128 stands for zero in the data rows.
Here are some rows, each followed by its group. Rows of different groups can look alike.
[ 77  87  82  78  76  78  75  79  88  81  76  71  87  82  88  82  82  75
  83  72  85  72  72  83  83  85  86  70  76 102  81  90  84  69  78  87
  75  83  80  90  80  69] Pf
[117 125  94 118 109 116 106 110 126 124 119 100 123 122 125 122 122  95
 125  92 121 103 109 114 119 119 121 105 111 114 119 124 124 103 119 122
 112 124 120 124 115 102] XX
[147 157 104 151 144 167 137 146 165 169 148 128 165 160 172 153 155 119
 159 114 164 167 139 158 158 167 161 137 146 161 147 169 155 138 148 166
 165 174 161 164 166 127] Tu
[175 171 245 180 173 167 189 177 167 163 176 202 174 166 170 170 171 210
 167 216 167 167 180 176 174 173 166 202 173 164 174 166 163 183 175 170
 175 170 172 163 167 207] Iq
[ 92  86 112  93  95 107 102  95  88  91  97 109  86  90  94  87  93 125
  93 115  92 112 103  95  93  95  92 104 103 135  93  90  91 101  91  95
 108 104  91  90 123 109] Se
[ 86  94  82  95  80 112  73  82 106 108  82  72 113  96 110 100  95  74
 101  74 102 118  82  88  98 112 107  77  79 128  85 105 103  78  92 107
 114 113  97 109 127  72] Se
[ 68  73  83  75  69  90  69  68  83  86  69  76  80  82  89  73  70  77
  76  78  86  88  74  80  78  81  86  69  68 118  73  80  82  78  77  85
  88  82  76  84  92  71] Pf
[69 76 91 71 69 79 74 72 77 75 76 77 78 81 76 79 80 71 78 78 77 77 70 77
 74 73 80 70 68 76 74 73 78 67 68 75 72 83 76 73 67 71] Pf
[142 127 167 134 140 137 149 133 135 138 132 145 131 135 131 127 138 142
 142 157 130 141 138 136 137 131 135 149 139 150 143 130 130 144 133 137
 142 143 132 135 147 148] XX
[150 132 191 144 153 139 155 148 134 136 144 164 135 133 134 138 137 159
 140 167 133 149 147 136 141 138 132 155 153 156 151 126 133 156 145 139
 139 139 140 132 150 155] XX
[143 143 106 145 142 148 129 144 151 149 141 129 155 153 151 144 147 117
 143 113 150 155 137 150 145 151 150 129 142 149 144 154 153 132 148 156
 153 153 144 156 153 131] Rj
[184 173 172 179 174 178 170 180 170 182 182 189 172 178 171 179 173 192
 173 174 168 175 180 171 177 174 170 181 176 167 172 171 170 173 182 174
 176 172 169 176 170 180] Iq
[178 180 175 176 181 181 180 175 179 179 176 168 175 179 180 179 177 172
 179 178 179 166 176 179 170 180 171 175 172 153 180 173 176 174 181 176
 182 176 180 171 160 172] Iq
[129 128 119 125 128  92 129 134 129 113 128 127 131 127 119 128 134 118
 128 117 131  73 122 124 129 108 130 123 127  45 125 131 130 122 135 118
  87  91 133 123  46 126] XX
[ 69  65 245  62  74  75  82  71  64  64  74 136  63  66  59  65  62 149
  61 172  63  83  75  71  69  67  65 104  78 107  72  65  60  80  71  62
  76  67  70  66  92 110] Vr
[76 73 88 78 80 41 78 79 67 62 83 81 62 70 62 73 75 79 69 86 70 18 74 81
 76 50 71 81 78  0 83 61 68 80 81 59 21 49 76 63  0 79] Pf
[167 176 182 170 170 179 168 170 169 170 166 170 169 167 170 167 171 164
 169 178 174 184 168 163 163 174 166 171 168 174 170 163 174 177 167 177
 185 182 169 169 176 165] Iq
[67 70 83 70 73 67 70 68 68 57 66 65 62 68 59 68 70 72 69 75 64 69 70 68
 70 65 72 65 63 88 70 64 71 68 65 57 70 66 71 70 78 66] Vr
[182 168 170 176 177 160 178 176 169 161 177 174 162 170 160 174 171 183
 168 174 172 155 178 176 173 159 159 174 180 130 175 168 166 178 173 167
 156 160 166 161 146 173] Iq
[ 64  77  75  70  64  91  70  69  83  84  66  61  89  78  86  72  75  67
  76  62  79 103  59  75  72  91  79  62  63 123  63  85  80  68  71  81
  94  90  73  89 108  62] Pf
[157 167 104 161 157 177 138 156 166 175 156 127 173 157 176 171 170 123
 161 114 169 160 147 165 162 184 179 135 146 143 159 166 162 142 159 178
 174 179 171 173 149 136] Tu
[165 162 119 164 160 131 153 162 157 150 165 140 147 159 151 165 165 137
 161 132 154 120 158 166 160 137 156 145 159  96 166 149 158 153 161 139
 130 137 157 151 113 145] Tu
[165 162 118 156 154 166 147 159 171 162 161 144 167 163 161 162 162 137
 164 129 167 169 154 157 164 169 156 156 153 164 161 164 160 154 160 158
 170 162 167 159 167 151] Tu
[103  97 127 105 114 101 116 103 102  99 102 137 102 101 100 102 100 136
 101 147 102 111 118  98  93  99  99 131 119 132 105  99  96 121 103  96
 106  99 101 102 120 130] Se
[84 81 79 81 74 71 76 79 78 83 81 70 81 87 82 81 84 75 86 75 83 73 81 76
 77 81 81 74 77 91 80 82 85 75 87 83 76 78 84 86 85 71] Pf
[172 169 139 173 172 148 171 169 164 158 172 162 155 157 158 171 166 152
 166 149 160 122 167 172 172 152 160 170 171 115 170 156 159 172 170 150
 133 152 165 152 135 166] Iq
[147 145 138 145 147 157 150 159 144 155 147 154 146 146 150 147 148 155
 141 173 143 155 159 148 149 150 147 155 157 164 150 147 142 154 144 153
 158 156 140 145 159 157] Rj
[173 169 243 165 172 172 176 170 167 171 168 183 168 167 172 174 171 177
 164 181 173 174 173 169 167 173 168 172 172 159 169 176 167 177 170 172
 166 173 170 171 168 183] Iq
[ 80  89  86  84  88 101  84  85  90  92  85  82  93  89  94  84  88  79
  93  82  88 100  86  94  91  96  90  83  84  96  85  93  91  85  89  95
  96  98  91  90  93  78] Se
[ 79  85 117  78  80  84  86  81  81  79  78  88  79  81  78  83  79  89
  78 104  78  99  81  85  87  86  78  84  76 113  83  81  80  92  81  86
  90  86  80  83 106  88] Pf
[72 74 99 75 71 82 76 74 78 71 81 83 73 79 70 73 71 84 80 88 82 77 80 83
 73 72 77 79 74 91 74 76 80 77 63 72 90 76 71 72 84 83] Vr
[ 90  98  81  94  86 124  81  80 106 115  97  72 110 102 112  93  94  69
 100  74 102 131  82  91  95 117 102  80  85 141  95 105 103  82  90 110
 128 117  98 111 133  75] Se
[110 100 110 106 112  77 115 111  93  88 105 117  98 102  91 105 102 121
 100 117  89  75 110 103  95  80  98 113 116  82 112  92  97 114 104  84
  83  70 101  94  79 115] Se
[ 97 104  85  99  93 111  90  95 105 103  96  88 112 107 102 100  99  85
 101  85 100 116  92  97  98 105 104  85  90 131 101 105 105  88  97 106
 112 108 109 110 125  92] Se
[142 140 150 142 151 139 148 145 139 137 139 156 142 148 134 140 140 156
 143 159 145 153 148 145 141 144 141 153 153 156 141 147 143 158 140 139
 150 141 142 148 151 157] Rj
[167 158 115 166 171 129 154 168 161 139 175 143 153 163 149 167 172 138
 165 130 162 118 158 171 168 139 154 161 166  64 174 157 160 160 169 138
 127 134 165 153 109 151] Tu
[ 91  93  87  90  89 107  82  87  97  96  93  81  93  89  94  92  89  81
  94  83  93 111  82  92  93 102  94  85  85 131  93  94  89  88  84 103
 106  97  93  94 120  78] Se
[72 72 90 73 71 63 71 74 72 61 76 75 72 73 62 74 79 74 73 78 70 74 76 74
 69 64 68 74 67 94 73 67 72 66 74 63 66 64 66 66 77 75] Vr
[ 85  80 225  80  88  78 106  83  81  76  86 136  75  80  72  79  84 151
  82 183  81  90 105  81  76  76  76 115  90 121  86  79  86 107  84  74
  84  78  78  79 104 112] Pf
[169 153 132 159 162 141 168 169 153 151 168 151 150 156 152 160 156 154
 159 147 151 128 169 163 163 154 153 165 168 118 170 151 153 171 166 149
 135 145 152 145 124 160] Tu
[65 73 79 66 59 57 60 63 69 70 67 59 69 63 69 62 66 65 61 67 70 63 60 70
 65 67 73 61 66 77 62 66 75 59 63 66 60 57 67 72 67 56] Vr
[146 144 164 146 147 141 142 146 147 138 142 155 149 144 137 143 146 143
 152 149 149 148 141 147 145 141 148 145 148 138 140 152 146 148 143 145
 147 144 146 150 152 147] Rj
[ 69  77  79  80  72  89  64  68  82  76  68  68  83  75  79  75  74  67
  77  70  75 102  73  69  82  86  75  73  73 122  74  83  78  68  69  82
  90  84  72  86 110  66] Pf
[152 153 139 153 157 158 159 147 148 153 148 148 152 150 156 159 153 162
 148 148 148 163 151 154 158 155 150 152 155 163 152 156 150 158 154 153
 164 157 150 158 161 148] Rj
[176 170 159 164 175 153 176 174 167 166 172 187 163 170 169 173 170 186
 169 189 174 150 181 173 174 147 164 184 178 143 175 163 170 176 176 157
 154 159 167 168 145 188] Tu
[133 129 129 130 131 127 130 133 123 121 137 130 123 128 131 128 131 129
 129 133 119 129 130 134 126 125 121 132 133 141 133 124 127 137 130 126
 128 126 125 119 137 127] XX
[153 155 136 157 153 168 152 150 163 164 152 160 161 158 165 159 154 167
 155 159 160 175 151 155 156 173 165 162 147 165 153 165 159 157 156 173
 178 170 155 165 174 164] Tu
[107  97 244 107 118  88 136 110  91  84 101 143  82  89  81 100  99 153
 102 182  90  99 131 104 105  89  88 145 129 117 112  88  86 141 104  87
  84  88  94  92 104 138] Se
[164 177 111 169 165 182 149 162 177 185 168 138 183 176 182 172 169 133
 175 126 181 177 156 169 173 192 183 141 164 164 163 186 177 151 167 189
 185 178 176 184 168 146] Iq
[173 178 121 165 169 165 159 173 179 173 168 149 172 169 171 166 167 141
 165 138 175 166 160 173 170 176 178 152 165 148 171 179 173 160 168 177
 162 173 169 181 149 148] Iq
[178 180 140 171 174 181 176 175 168 177 174 171 168 179 172 174 171 170
 170 161 174 179 176 169 167 176 176 176 177 171 182 182 170 180 176 181
 179 176 171 171 176 177] Iq
[160 159 120 162 158 154 154 157 152 145 160 144 158 153 154 158 158 139
 155 136 154 147 160 157 167 150 156 146 153 136 163 159 157 157 160 153
 159 148 160 159 143 153] Tu
[ 96  91 128  89 100 102 101 105  92 105  89 100 100  87  96  87  91 107
  91 123  93 116  98  88  92 104 101 102 105 140  94  91  90  97  94  95
 116 101  93  96 127 103] Se
[120 123 103 129 118 134 111 117 127 134 120 111 131 123 129 119 121 108
 124 105 126 141 118 125 124 127 125 116 110 150 117 135 124 114 115 132
 136 129 124 126 142 114] XX
[160 157 173 158 156 174 158 161 158 164 155 154 164 156 162 157 155 155
 161 152 165 173 154 159 154 167 154 155 161 157 157 165 155 153 160 168
 170 172 152 165 172 157] Tu
[162 168 121 166 159 181 149 160 172 173 154 141 176 168 182 163 166 140
 168 129 166 183 157 158 164 183 172 152 155 176 159 171 167 151 167 183
 181 183 168 172 186 147] Tu
[159 169 128 166 154 190 149 161 168 174 159 139 170 163 180 163 160 144
 170 137 163 193 152 161 162 184 171 146 152 184 158 171 171 147 160 186
 187 186 167 175 190 140] Tu
[ 80  96  80  85  72 113  75  78  98 109  80  70 105  89 104  95  91  65
  88  70  98 122  77  87  87 113 102  72  77 134  79  99 100  72  81 105
 121 115  89 107 131  65] Se
[ 85  91  78  88  85  99  74  81 101 102  83  70 102  92  98  90  93  73
  94  73  96 109  73  86  93  97 100  73  78 121  80  99  99  75  84 100
 109 100  93  98 111  71] Se
[177 174 224 178 178 173 180 177 174 172 178 213 171 176 168 170 172 224
 170 212 174 167 179 174 173 179 169 196 174 152 176 174 172 177 174 172
 167 171 170 169 164 207] Iq
[165 164 196 163 167 164 183 167 162 159 165 195 154 161 157 156 160 202
 160 194 164 154 182 167 152 158 158 191 173 157 165 163 157 181 171 157
 154 161 160 157 154 187] Tu
[179 177 142 181 182 192 183 178 178 185 185 170 183 179 174 179 176 162
 177 163 180 184 179 176 174 189 181 175 182 168 179 180 179 182 183 185
 186 187 175 176 180 173] Iq
[145 151 157 158 141 160 140 144 150 160 145 146 154 155 161 155 155 143
 157 144 157 157 149 153 152 157 156 147 147 150 147 158 152 141 147 162
 162 159 158 158 155 152] Rj
[146 133 171 132 153 143 171 156 138 133 149 173 132 134 139 142 134 174
 132 195 130 149 164 152 138 140 136 174 161 146 152 137 137 167 146 138
 139 143 134 137 152 177] XX
[148 147 111 157 154 119 149 153 147 138 150 135 141 149 135 155 152 130
 150 122 143 118 148 157 148 125 150 144 152  89 154 139 147 144 153 125
 118 121 160 136  97 133] Rj
[182 172 169 181 186 168 197 184 170 165 179 199 168 169 166 178 185 194
 175 185 165 163 182 175 176 162 169 195 187 163 175 175 170 194 181 158
 164 162 177 166 168 199] Tu
[158 161 113 169 161 125 163 166 163 151 164 143 157 159 149 172 167 142
 163 131 161 123 163 172 176 138 152 146 164 113 160 155 161 160 166 150
 122 143 164 161 119 148] Tu
[131 136 149 132 134 140 134 129 137 144 136 143 142 139 139 133 138 137
 136 129 139 141 131 134 135 144 136 135 135 151 129 144 135 133 136 137
 148 145 141 134 149 136] XX
[179 173 167 176 182 177 176 182 179 177 185 183 174 175 171 170 173 195
 181 182 177 172 185 174 175 169 176 184 183 168 178 176 173 182 183 174
 177 178 175 173 174 183] Iq
[142 135 104 140 137 103 130 134 131 113 138 125 121 138 119 146 148 120
 142 111 134  75 134 135 140 115 133 136 133  48 134 127 135 132 141 113
  90 117 137 114  58 126] Rj
[173 137 191 147 181 143 201 184 143 135 156 194 143 140 142 140 139 236
 144 227 144 150 193 143 145 143 142 199 185 151 165 140 143 192 146 144
 149 148 138 141 150 196] Rj
[ 94 108  89 101 100 116  84  93 104 110 101  89 104 104 110  99 106  89
 102  90 106 127  91  98  96 115 112  94  91 145  98 111 104  91 101 109
 120 114 101 107 134  88] Se
[69 69 69 75 57 60 62 67 78 64 72 58 76 76 64 73 71 62 80 62 77 62 62 73
 66 60 72 59 66 82 71 74 71 60 71 66 61 58 74 65 67 59] Vr
[ 61  75  73  69  68  91  60  64  78  85  73  63  81  79  82  71  71  58
  76  62  77  94  67  71  78  85  77  62  64 113  63  79  81  60  75  83
  89  85  82  82  99  66] Pf
[ 89  95  77  95  84 120  79  85 102 108  91  66 103 106 115  98  99  71
 101  72 102 126  79  93  94 109 107  72  85 123  89 108 101  78  92 116
 125 120 100 108 127  79] Se
[143 153 132 152 144 176 136 145 156 167 144 135 164 152 168 149 151 136
 157 135 160 180 136 149 145 173 157 135 144 175 147 165 154 138 142 172
 185 177 157 164 179 132] Rj
[ 83  65 171  67  85  74  93  90  67  75  81 111  74  70  74  73  68 122
  63 121  71  80  90  83  65  75  65  98  90 111  81  71  69  95  70  74
  77  72  66  71  92 108] Vr
[72 72 84 76 71 77 76 69 82 81 79 73 80 78 78 79 78 73 83 77 79 73 72 80
 80 81 84 70 70 98 79 80 76 74 77 83 74 78 81 85 85 68] Pf
[149 148 189 153 153 164 155 147 149 149 145 175 155 155 148 145 155 171
 149 188 149 160 151 148 153 158 146 149 149 165 151 150 150 153 153 157
 164 162 151 157 167 170] Rj
[175 175 127 179 174 139 171 180 170 160 181 162 173 177 169 178 176 153
 177 150 172 131 176 175 176 159 172 171 175 118 188 172 176 173 183 162
 131 141 173 171 122 167] Iq
[181 179 132 183 175 155 172 181 179 173 187 161 175 173 173 179 178 159
 170 148 177 137 172 187 179 171 177 168 174 139 177 175 183 171 185 170
 145 162 177 177 141 161] Iq
[ 81  73  82  79  77  84  73  75  81  76  76  71  87  80  80  76  79  71
  83  72  85  86  74  77  83  83  77  76  79 113  77  76  79  70  79  80
  86  76  79  75  92  74] Pf
[166 163 140 161 170 181 157 166 159 175 164 159 168 166 171 170 165 146
 163 147 168 183 171 160 164 176 168 164 161 174 167 167 168 163 162 164
 179 175 168 165 178 160] Tu
[78 75 90 83 78 35 82 83 76 67 78 80 67 75 60 76 77 80 77 86 70 40 79 80
 78 47 81 81 78 19 77 77 77 81 80 47 33 38 74 61 27 76] Pf
[ 90  95  91  87  85 101  82  89  95  94  92  84  98 100  95  95  94  86
  96  87  98 113  86  92  95  95  93  77  85 126  83  96 100  90  98  93
 107 106  84  99 116  91] Se
[175 181 114 183 171 163 163 176 178 170 180 151 168 175 175 173 183 140
 176 133 172 159 163 181 177 165 175 158 169 150 181 181 182 164 176 170
 163 176 177 170 150 148] Iq
[ 68  71  76  75  66  90  66  72  77  81  69  60  72  80  78  74  73  66
  82  63  78  95  64  67  74  80  79  65  65 119  64  77  75  66  69  84
  90  83  75  76 102  62] Pf
[166 164 117 159 166 151 155 167 168 164 159 145 161 163 163 165 168 138
 170 124 166 130 158 165 162 161 161 152 158 122 169 167 165 152 160 164
 145 156 166 161 128 152] Tu
[169 163 130 166 165 161 164 168 156 166 165 156 160 161 168 165 163 146
 176 135 161 167 164 168 170 166 165 164 166 155 171 166 157 163 163 168
 161 165 168 167 162 152] Tu
[ 66  72 105  68  66  71  70  68  71  68  70  84  75  70  70  74  68  84
  67  96  75  76  71  69  72  78  79  75  75 103  69  71  72  69  69  71
  79  75  69  77  76  79] Vr
Which 3 other groups have their centres nearest to the centre of group Rj, nearest first?
Tu XX Iq
Group Rj spreads out most along one direction. Which 3 other groups' directions of most spread are closest to that one, closest first?
XX Tu Iq
Which 4 groups are nearest to each row below, nearest first, going by the distance to the group's nearest row?
[164 170 130 172 165 163 154 166 169 161 171 148 173 168 166 170 169 148
 169 140 168 141 164 168 174 167 168 154 165 146 164 165 171 155 169 160
 154 165 172 166 146 154] >> Tu Iq Rj XX
Which 3 other groups have their centres nearest to the centre of group Se, nearest first?
Pf Vr XX
Which 4 groups are nearest to each row below, nearest first, going by the average distance to the group's rows?
[141 133 182 143 140 146 150 144 135 136 133 172 135 135 138 141 133 165
 134 165 136 146 147 138 132 139 133 156 151 153 135 133 134 151 141 137
 144 140 136 136 155 166] >> Rj XX Tu Iq
Which 5 groups are nearest to each row below, nearest first, going by the distance to the centre of the group?
[119 123  99 117 116  92 117 116 120 105 119 109 111 119 109 125 118 106
 119 100 120  74 121 123 121 108 122 111 118  28 118 116 124 116 117 113
  98 107 121 106  45 107] >> Se XX Pf Rj Vr
[128 136  96 134 124 123 123 131 135 126 132 114 136 133 132 137 138 103
 143 100 133 103 120 132 134 128 139 119 123  81 133 140 139 119 131 129
 117 123 134 136  96 111] >> XX Rj Se Tu Iq
Group Se spreads out most along one direction. Which 3 other groups' directions of most spread are closest to that one, closest first?
Vr Iq XX
Which 3 other groups have their centres nearest to the centre of group XX, nearest first?
Rj Tu Se
Which 5 groups are nearest to each row below, nearest first, going by the distance to the group's nearest row?
[175 163 126 168 176 161 177 175 158 160 171 166 164 164 158 173 174 164
 163 156 161 155 183 174 167 161 158 176 179 146 179 158 158 177 174 162
 155 159 166 160 147 169] >> Iq Tu Rj XX Se
[128 137 102 133 128 115 124 128 131 132 131 116 128 135 127 134 128 111
 134 105 133 116 130 131 131 124 130 116 126 127 128 125 136 122 128 126
 117 127 134 126 114 116] >> XX Rj Se Tu Iq
[147 120 178 128 147 125 146 140 130 128 144 167 119 126 123 130 125 176
 125 181 122 120 148 127 131 124 123 159 141 130 141 128 128 155 134 125
 125 129 127 125 120 171] >> XX Rj Tu Se Iq
[125 124 107 125 117  84 113 124 122 110 124 111 119 122 112 120 121 104
 127 102 116  79 115 123 123 106 122 110 116  77 117 115 118 115 122 106
  91 101 123 113  80 105] >> XX Rj Se Pf Tu
[ 92 100  98  95  89  97  89  93 104 102  94  87 105 103 101  95 102  89
  91  89 105  99  89  90 100 103 104  83  90  90  92 103  98  88 100 102
  99 100  97  97 103  89] >> Se Pf XX Vr Rj
[124 136  99 131 129 122 115 125 131 130 131 109 133 141 130 135 128 107
 134 106 128 118 123 131 131 129 136 118 120  97 133 135 134 124 130 127
 125 133 134 131 110 112] >> XX Rj Tu Se Iq
[118 127  94 125 118 157 107 113 133 153 118 108 139 138 147 119 122 101
 126  98 139 159 107 126 120 145 141 108 117 166 118 132 128 103 118 153
 159 156 123 143 162 104] >> XX Rj Tu Se Iq
[138 130 181 130 134 135 141 133 130 133 133 160 126 133 129 128 136 158
 130 172 128 134 138 134 134 134 128 145 147 139 136 130 131 143 132 134
 137 142 129 134 135 144] >> XX Rj Tu Iq Se
[93 83 99 90 88 76 90 89 82 73 92 93 77 84 70 93 91 94 83 97 78 67 83 95
 88 69 73 91 87 72 89 78 82 94 91 70 58 72 87 72 58 91] >> Pf Vr Se XX Rj
Group Vr spreads out most along one direction. Which 3 other groups' directions of most spread are closest to that one, closest first?
Iq Se XX
Which 5 groups are nearest to each row below, nearest first, going by the average distance to the group's rows?
[127 128 111 126 124  67 117 122 120  89 125 113 104 119  94 133 125 111
 126 108 117  56 126 130 124  76 116 120 116  31 125 109 126 120 124  87
  61  76 126  96  18 115] >> Se XX Pf Vr Rj
[162 175 116 173 156 193 142 158 182 188 168 139 186 177 186 171 169 136
 171 126 182 202 153 171 172 196 185 144 157 185 166 185 175 148 163 191
 196 193 172 188 189 142] >> Tu Iq Rj XX Se
[130 128  93 128 124 114 118 125 133 124 132 105 130 134 135 131 123 107
 132 100 131 106 116 124 130 119 131 111 119 118 122 126 135 118 132 132
 105 115 122 133 112 106] >> XX Se Rj Tu Pf
Group Tu spreads out most along one direction. Which 3 other groups' directions of most spread are closest to that one, closest first?
Pf Rj XX
Which 3 other groups have their centres nearest to the centre of group Iq, nearest first?
Tu Rj XX
Which 4 groups are nearest to each row below, nearest first, going by the distance to the centre of the group?
[137 130 165 140 144 126 141 137 123 122 135 147 125 133 127 134 135 145
 130 150 123 130 138 131 138 129 118 143 142 130 142 122 127 149 138 120
 123 124 130 124 126 154] >> XX Rj Tu Se
[ 95  98  91 101  91 116  85  96 106 119  91  82 112 102 111  99 101  83
 107  79 107 123  89  97  99 122 107  89  93 131  94 107 103  86  94 115
 125 116 106 116 134  87] >> Se Pf XX Vr
Which 3 other groups have their centres nearest to the centre of group Vr, nearest first?
Pf Se XX
